(in the rows, 128 means zero)
One turn sends every row of this set to another row. A few are shown first. Where does it send the rows asked after them?
Pir: [132 129 114 146 126 130 102 115 130 113 148 138 137]
lar: [123 140 125 149 183 133 122 147 154 128 122 135 118]
dosan: [149 175 138 110 146 143 137 120 119 130 146 125 114]
nos: [117 144 125 148 181 139 115 149 148 125 119 137 127]
moser: [113 138 111 135 146 133 115  78 146 131 135 107 148]
gako: [132 157 114 150 171 114 121 136 146 109  96 121 132]
ges: [142 177 139 115 149 144 136 116 120 134 143 115 107]
Gogig: [134 172 136 114 139 156 113 107 115 140 109 134 117]
zab: [147 172 141 121 138 144 139 115 119 136 148 119 112]
Zura: [140 129 117 143 125 139 105 103 136 115 146 142 138]
zuke: [129 175 130 117 139 156 119 104 117 135 103 130 112]
Zifar: [136 139 123 154 166 158 140 143 143 144 114 110 132]
Fer: [148 173 134 110 142 131 137 116 156 125 129 122 100]
mamu: [ 97 151 108 120 141 133 129 102 136 122 145 124 153]
Bupu: [132 123 111 137 136 159 120 101 150 101 146 115 137]
guti: [ 95 147 112 129 135 134 129 114 135 124 139 128 159]
kip: [150 178 139 113 147 146 135 118 122 132 144 119 118]
dokod: [110 133 120 138 148 137 126  81 151 124 140 104 145]
redin: [134 160 120 155 170 110 116 140 143 111 109 121 136]
tul: [133 159 121 143 173 109 120 139 135 109 102 123 136]
dilel: [132 124 114 138 136 156 118  96 154  96 141 116 136]
zed: [129 169 133 116 135 165 118 107 112 132 110 127 117]
Fekal: [152 169 139 120 147 145 144 119 121 132 145 127 106]
Gab: [137 171 136 114 144 162 111 106 115 138 113 129 115]
zabe: [130 162 114 151 172 116 121 139 142 105 102 125 131]
lumal: [136 124 108 133 141 150 122  91 148  95 142 119 138]
ludo: [109 133 108 138 153 136 121  81 153 130 136 104 139]
fuv: [140 123 107 139 140 155 126 100 158 100 140 119 139]
Luk: [145 135 134 105 157 137 126  95 128 133 103 137 114]
sovi: [137 127 108 131 139 159 123 101 155 102 150 122 141]
nuv: [140 164 129  96 144 131 136 112 160 124 129 125 105]
bis: [135 158 104 151 156 135 114 137 137 121 110  89 111]
nin: [127 155 122 149 169 115 120 137 139 110  96 115 140]
fek: [121 145 126 154 182 133 120 145 152 130 122 140 121]
Saf: [123 139 131 150 176 136 115 152 156 124 128 131 118]
Silis: [142 170 140 119 138 164 121 108 118 134 107 130 115]
boz: [137 142 135 109 163 147 130 100 120 134  99 135 110]
zeniv: [130 141 128 159 165 153 134 146 153 143 120 115 139]
zor: [123 145 130 144 176 135 113 151 156 130 120 141 120]
mok: [131 152 105 152 162 131 107 138 130 110 111  92 120]
Getik: [112 136 116 140 142 137 124  82 148 129 137 102 148]
Muris: [110 136 116 136 144 140 123  80 159 129 140 113 142]

zed -> fuv
dilel -> zabe
Now find these:
dosan -> Getik
moser -> Saf
nuv -> guti
zeniv -> boz
Muris -> nos

One turn sends every row of this set to another row. A few are shown first. Where does it send the rows asked after them?
zogo: [143 147 139 115 144  91 112 169 141 158 100 130 105 134 151 143 108 104
  80 113 151  96]
Nilom: [132 156 134 135  99 112 122 135 112 146 143 127  82 124 125 142  94 120
 119  97 147 109]
dogug: [137 139 120 127 127 111 133 133 108 141 118 128 107 147 145 114 131 111
 121 113 110 125]
Tilod: [124 139 117  86  99  96 123 149 128 159 110 128 132 141 155 144 122 127
 108 112 147 133]
bada: [144  93 132 118  97 122  93 155 132 152 131 159 131 146 148 151 131 109
 104 125 129 100]
gim: [156 146 137 113 106 135 105 152 144 178  92 164 112 128 130 123 149 109
 106 126 140  88]
zova: [130 139 143 133 111 121 125 127 128 168 133 113  87 122 142 135 118 137
 107 103 177  93]
rima: [154 111 113 132  95 110 104 149 120 182 129 146 133 116 110 149 127 114
  81 124 151 100]
vaf: [134 134 134 122 110 105 100 149 183 166 132 149 128 137 136 152 120 111
 106 116 177  92]
rozib: [136 140 144 120 139 115 113 163 113 165  93 122  97 144 116 142 116 122
 126 133 171 108]
redis: [135 143 133 132  85 135 103 152 148 148 141 112 116 147 146 155 149  95
 131 102 132  88]
Bef: [125 147 135 111 109 107 137 172  99 174 110 119 130 116 148 151 138 108
 105 107 159 119]
monat: [133 130 141 122 119  97 140 151 114 157 113 136 105 124 130 129  83  98
  75 120 149  89]
tef: [154 144 112 113 123 131 106 140 137 160 108 128 138 140 132 121 161 101
  84 137 143  87]
dop: [146 164 135 125 105 126 123 131 152 163 134 139 121 123 141 158 117  71
 140 137 131 109]
Godup: [148 116 137 156  99 128 135 121 132 163 140 115 126 144 119 127 135  98
 104 129 164  73]
pes: [147 118 135 126 111 145 149 138 168 147 123 116 106 137 148 149 111  99
 113 140 158  89]
Movot: [144 152 114 113 108 143 150 128 143 162 148 124 120 118 132 142 110  88
 105 153 144  92]
Ruf: [171 154 132 125 102 131 139 132 143 169  98 122 132 124 145 147 145  82
 117 117 142 108]
Soge: [135 143 129 127 138 106 143 127 118 150 142 137 113 164 132 108 112 112
 113 141 142 107]
nuned: [154 135 121 108 101 130 106 160 132 179 129 121 112 122 119 160 146  80
 125 109 120  93]
Bolud: [148 119 137 150  92  97 108 165 146 167 129 153  97 138  99 134 120 111
 111 126 138 105]
kot: [122 156 126 116 112 134 137 146  90 152 149 132 111 135 132 139 107 133
 121 127 167 110]
zukar: [124 135 128 133 149 111 127 161 104 151 130 133 127 143 146 146 115  96
 134 125 126 122]
letal: [124 107 137 121 114 112 105 135 113 167  92 107 119 143 131 151 101 115
 118 134 154 101]
gepov: [132 153 126 132 108 121 100 148  94 166  98  99 127 148 137 148 125 106
 114 138 140  97]
fopi: [164 113 127 120  82 117 135 158 130 156 141 131  98 146 112 124 144 114
 101  97 126  95]
Bib: [159 159 123 120 105 135 135 147 173 159  89 128 116 138 131 146 120 115
 113 139 165 107]
Gine: [138 109 106 155  99 141 151 140 143 164 143 137 129 140 120 134 116 119
 106 137 150  98]
Mobi: [145 168 105 125 106 107 134 162 152 151 148 142 128 154 108 129 117  94
  99 129 137  91]
Tezuf: [142 132 104 103  91 134 104 158 134 159 134 152 118 151 115 127 128 139
 115 126 120  98]
nof: [131 123 147 117 139 118 159 166 120 156 122 135 104 135 149 129 105 115
 104 102 152  90]
punez: [137 138 119 122  83 116 131 171 135 152 157 141 117 144 120 149 123  79
 108 153 129 112]
zomuk: [122 149 125 110  98  97 140 156 124 161 148 120 140 150 156 155 108 106
 121  99 138 111]
paz: [171 114 136 123 110 132 125 141 159 151 125 161 113 148 132 149 122 123
 106 110 177 103]

Bolud -> Tezuf
Gine -> nuned
zomuk -> zogo
Now find these:
redis -> vaf
zukar -> rozib
monat -> dogug
Movot -> Ruf

One turn sends every row of this set to another row. A few are shown first. Where does it send the rows asked after them?
Pazu: [137 138 130 151 109 115 117 127 158 151 130 121  88 111 158 134 131 146
 142 131 151 116 111 142 129 141 146 148 142  97 168 115 127 112 102  86
  93 126 134 115 144 155 117 126 143  91 156 181 111 117]
totis: [162 129 109 131 152 125 120 101 153 122 153  86 114 115 138 127 132 135
 148 135 144 149 121 142 123 129 182 124 142 113 193 133 125 133 133  84
  73 125  98  94 146 137 124 113 140 106 156 136 128 112]
lun: [147 154 128 173 169 122 126 114 142 136 128 119 136 138 129 109 111 133
 134 167 152 136  98 139 134 155 165 125 139 120 202 103 114 140 131 103
  76 126 105 135 108 178 152 127 160 153 117 133 123 135]
Kod: [124 117 135 155 183 151 107 119 137 159 143 131 139 152 147 134 142 142
 158 122 147 146 111 150 120 156 163 164 130  95 171 124 113 128 105  78
  81 104 128 125 113 138 144 141 148 112 150 143 120 113]
tek: [134 141 122 179 140 145  98 117 139 110 139 130 150 134 137 140 134 177
 112 148 133 122 103 122 121 133 146 144 148 146 154 108 110 113 153  90
 102 120  86 119 106 141 157 128 143 122 131 130 126 124]
roz: [129 144 122 161 154 114 120 102 114 138 132 119 125 139 132 107 102 142
 128 171 148 141  94 156 144 159 164 116 154 117 186  91 124 140 126  78
  87 107 118 129 104 157 163 142 161 144  97 144 130 137]
lir: [159 103 115 131 154 152 153 120 122 123 149 130 109 136 123 131 134 175
 137 126 147 127 129 133 138 171 140 107 128 121 163 110 144 127 135  97
 104 149  89 137 138 142 147 125 137 110 107 119 135 139]
Favu: [148 134 158 171 149 123 128 114 157 140 132 141 104 118 124 124 131 143
 128 178 104 167  97 139 129 109 153 119 122 161 170 129 127 119 130  95
  98 127 116 121 144 162 118 144 157 143 118 139 130 140]
mas: [178 137 146 157 155 120 156 112 152 138 141 115 116 113 126 134 141 151
 144 151 135 145 137 126 140 112 135 114 130 119 184 130 134  97 117  57
 121 112 114 115 161 134 119 125 151  99 118 144 143 108]
zarak: [131 127 129 155 130 106 155 133 132 160 124 117 116 134 148 143 134 174
 155 146 132 120 108 138 147 160 154 123 145  90 173 129 137 140  99  94
 109 149 136 126 112 176 134 138 132 135  97 145 149 143]
bizi: [149 136 110 171 112 143 137 121 134 145 149 149  95 141 136 109 126 173
 146 126 140 128 127 126 111 117 143 149 129 150 143 136 121 103 110 101
  85 119 116 116 139 139 127 115 177  86 131 138 133 110]
vuf: [111 121 115 145 138 128 123 136 136 176 149 151 108 146 136 111 119 158
 142 134 157 150 113 128 105 152 139 150 139 111 186 107 135  90 100  91
 109 135 124  94 100 152 130 154 139 133  97 150 119 137]
neb: [123 133 134 108 163 105 141 125 137 157 143 134 114 151 133 131 127 177
 157 147 155 146  82 139  92 130 160 123 146 121 151 114 118  98 116  77
 107 114 122 126 124 169 127 152 123 125 116 135 149 147]
bavon: [159 137  99 165 131 137 133 121 141 129 143 129  86 129 142 118 129 169
 139 149 127 122 123 148 105 112 163 132 140 156 137 130 137  96 115 102
  82 112 115 108 138 126 119 119 157  85 103 154 133 102]
dedu: [117 140 133 128 111 137 133 111 127 144 119 132 133 145 128 131 133 157
 127 133 118 129 125 114 108 133 169 151 164 141 159 113 120  95  99 100
  75 135 117  88 126 148 139 135 164  99 139 154 110 128]
fil: [128 124 134 160 144  99 128 119 140 151 134 129 130 125 141 159 125 156
 137 163 146 154 107 154 109  95 137 134 134 125 201 130 107 122 117 114
 113 104 116 125 138 161 107 132 157 120 120 175 149 145]
vani: [128 126 144 164 143 101 137 122 123 140 128 120 128 136 145 146 125 148
 146 160 140 160 136 163 101  98 139 141 130 131 191 134 112 130  99  78
 100 114 139 122 141 161 120 133 163  92 115 178 137 128]
Bevot: [149 162  95 179 134 127 136 124 145 134 141 129 100 127 147 109 125 148
 110 145 147 124 122 117 146 169 131 112 145 121 170  87 135 100 110  76
 120 120 112 140 136 154 152 141 157 107 108 140 120 134]
Novo: [136 137 104 174 138 152 128 118 153 120 134 139 143 142 166 124 147 146
 105 150 143 168  99 148 123 146 128 162 141 150 154 111 127 145 118 110
  90 122 112 120 120 141 147 120 159 114 124 160 146 124]
mog: [123 122 120 145 158 132 114 128 147 173 140 150 105 128 139 108 128 146
 136 141 153 131 123 144  94 160 119 139 134 131 165 113 144 107 101  85
 106 150 122 108  99 152 162 144 128 118  92 158 119 140]
bok: [165 122 133 136 177 133 150 133 120 124 141 115 117 129 129 133 107 185
 139 138 138 118 130 125 136 174 160 125 119 120 158 113 138 131 123  91
  93 143 102 123 135 150 150 145 126 109  92 115 121 133]
novar: [129 104 111 168 127 119 150 106 126 165 138 118 124 131 149 107 143 163
 112 128 144 105 135 146 136 160 165 123 133 147 141 134 134 128 122  78
  98 133 103 138 143 162 144 126 161 131 116 126 140 149]
mek: [138 163 139 154 122 134 121 116 145 125 135 107 109 133 128 135 151 152
 130 155 119 120  96 130 128 106 166 123 165 134 179 139 125 141  95 117
  96 108 128 104 126 156 137 119 165 118 113 144 160 114]
vuv: [135 114 122 157 150 147 137 131 116 143 155 115 147 152 152 152 116 166
 145 157 123 146 124 146 137 131 176 133 125 121 170 134 148 123 132  60
 115 105  90 111 136 137 123 126 146 146 128 157 160 140]
dolal: [149 161 155 118 161 142 133 121 153 145 142 111 117 125 112 101 144 138
 136 142 158 126  99 127 107 162 145 117 130 104 184 126 127 119 109  79
 108 117 110 110 108 149 157 141 127 133 113 131 141 107]
levu: [143 104 100 183 168 153 138 123 121 143 124 130 118 127 158 141 142 188
 147 167 142 168 100 154 125 128 143 128 134 129 176 132 168 117 120  75
 111 127 112 114 138 151 122 138 125 127 122 133 124 137]
ruzu: [128 151 119 140 180 142 126 139 157 122 138 120 124 121 136 121 129 171
 165 140 145 148 110 154 108 146 165 183 117 122 168 122 133  83 125  81
  94 138 117 122 117 143 131 133 136 106 160 139 126 119]
berep: [155 133 139 124 137 109 106 102 149 126 158 108 120  95 138 130 120 140
 137 154 133 140 130 150 125 130 181 140 141 121 171 129 114 141 131  95
  85 105 109  99 148 137 143 113 130 105 157 149 129 118]
Zovi: [147 171  95 158 174 117 123 104 143 127 124 120 131 121 130 105 119 127
 107 116 143 160 116 124 111 160 146 126 138 136 181 116 113 136 108  84
  80 128 118 123 130 148 122 150 120 132 125 139 119 121]
sika: [158  93 131 140 164 133 148 109 139 141 148 106 107 120 134 136 133 135
 144 126 131 125 111 159 121 147 155 130 146 129 182  85 138 125 105  72
  83 118 121 140 146 126  94 115 137 105 145 156 125 130]

vuv -> Kod
Favu -> neb
lir -> totis
Now find these:
bavon -> bok
Bevot -> mas

One turn sends every row of this set to another row. A few are shown first. Where does it send the rows asked after them?
Tob: [107 131 149 155 134  95 150 150 118 127 104 133 100 143 128  97 137]
puni: [145 139 152 118 157  71 125 128 122 108 108 161 103 137 138 105 129]
mumid: [141 153 170 154 164 127  99 118 141 115 130 137 132 140 112 116 141]
Kuzu: [111 149 167 144 160  89 136 162 110 147 117 139 126 143 145 101 126]
Zasur: [145 150 168 143 166  66 123 140 123 106  97 129 113 140 111 119 145]
nitiz: [143 181 176 168 134 113 111 136 129 125 139 121 111 151 149 118 162]
tano: [155 147 143 153 135 114 124 120 116 138 151 135  87 147 159 105 151]
buvu: [127 158 133 144 143  78 106 170 138 134 114 128 100 118 121 113 124]
semut: [169 125 138 151 155 103  95 127 114 118 116 120 122 117 119  89 172]
zaz: [136 143 154 124 148 117 121 123 106 159 135 135 135 113 119 117 140]
Didat: [174 139 131 148 155 106  99 141 120 133 103 124 104 108 115  97 167]
fiv: [155 174 137 119 123  88  87 131 127 128 113 138 134 121 133  89 163]
Nel: [166 161 156 152 118 120 116 165 114 148 119 111 123 137 144 107 144]
zesu: [147 186 169 160 131 106 119 141 136 140 136 114 106 141 142 126 158]
rap: [155 157 147 142 124 118 107 129  92 110 133 159 117 152 121 104 140]
vif: [143 153 131 155 139 129 111 133 150 154 111 137 103 146 150  91 155]
Vud: [135 132 158 140 163  94 130 131 132 122  99 144 132 150 168 116 166]
kupo: [139 171 151 126 160  96 104 129 118 139 140 146 118 106 133  84 177]
Vunun: [132 146 119 142 141  74 108 150 100 129 130 127 106 144 120  92 129]
mev: [144 165 156 105 155 103 138 139 115 148  96 131 106 149 135 106 150]
zodi: [120 127 145 155 160 102  97 154 143 108 118 136 102 117 138  97 125]
tugo: [155 146 152 151 138 128 121 124 128 133 146 137  80 135 159 105 147]
vidiv: [107 130 150 154 133  99 149 146 120 125 106 131 103 145 129  96 135]
Fitor: [124 138 140 161 115 100 124 117 118 126 120 141 141 128 120 126 171]
Gak: [145 139 150 116 157  68 124 128 122 110 109 159 103 137 138 105 130]
lago: [139 140 153 166 159 117 105 141  98 140 116 176 128 125 142 113 164]
febov: [151 164 147 134 132  96  82 138 140 118 103 148 132 112 147  95 164]
dozin: [156 172 133 163 147  96 110 140 123 149 125 153 113 146 106 135 156]
tok: [147 153 167 140 166  66 124 141 125 109  98 131 112 140 110 120 144]
Kuga: [138 162 148 140 164  90 102 131 127 135 140 153 125 101 142  94 181]
siru: [149 151 149 149 131 100 121 147 109 110 123 134  99  97 120  98 184]
vifis: [109 147 166 149 160  89 133 162 115 147 116 140 128 141 148 101 126]
tiv: [143 143 153 144 130 102 122 134 112 104 132 125 112  98 119  95 183]
lagov: [116 145 149 156 149  85  92 147 113  98 124 126 128 146 132  88 135]
Tuvib: [126 164 160 143 129 134 116 137 118 129  98 154 104 120 103 108 157]
mul: [140 150 127 151 132 123 112 120 138 149 123 124 116 160 147  86 158]
biluk: [156 135 145 141 128 115 119 134 143 122 131 158 111 115 135 138 132]
merak: [143 133 157 119 141  93 144 124 110 121 108 110 131 153 138 112 158]
gis: [147 144 162 137 152 108 135 158 124 125  77 145  96 140 148 118 166]
Poda: [158 146 164 164 125 125 107 160 120 130 118 114 135 140 160 106 151]

vif -> Didat
kupo -> tano
Now find these:
mev -> Vunun
lago -> biluk

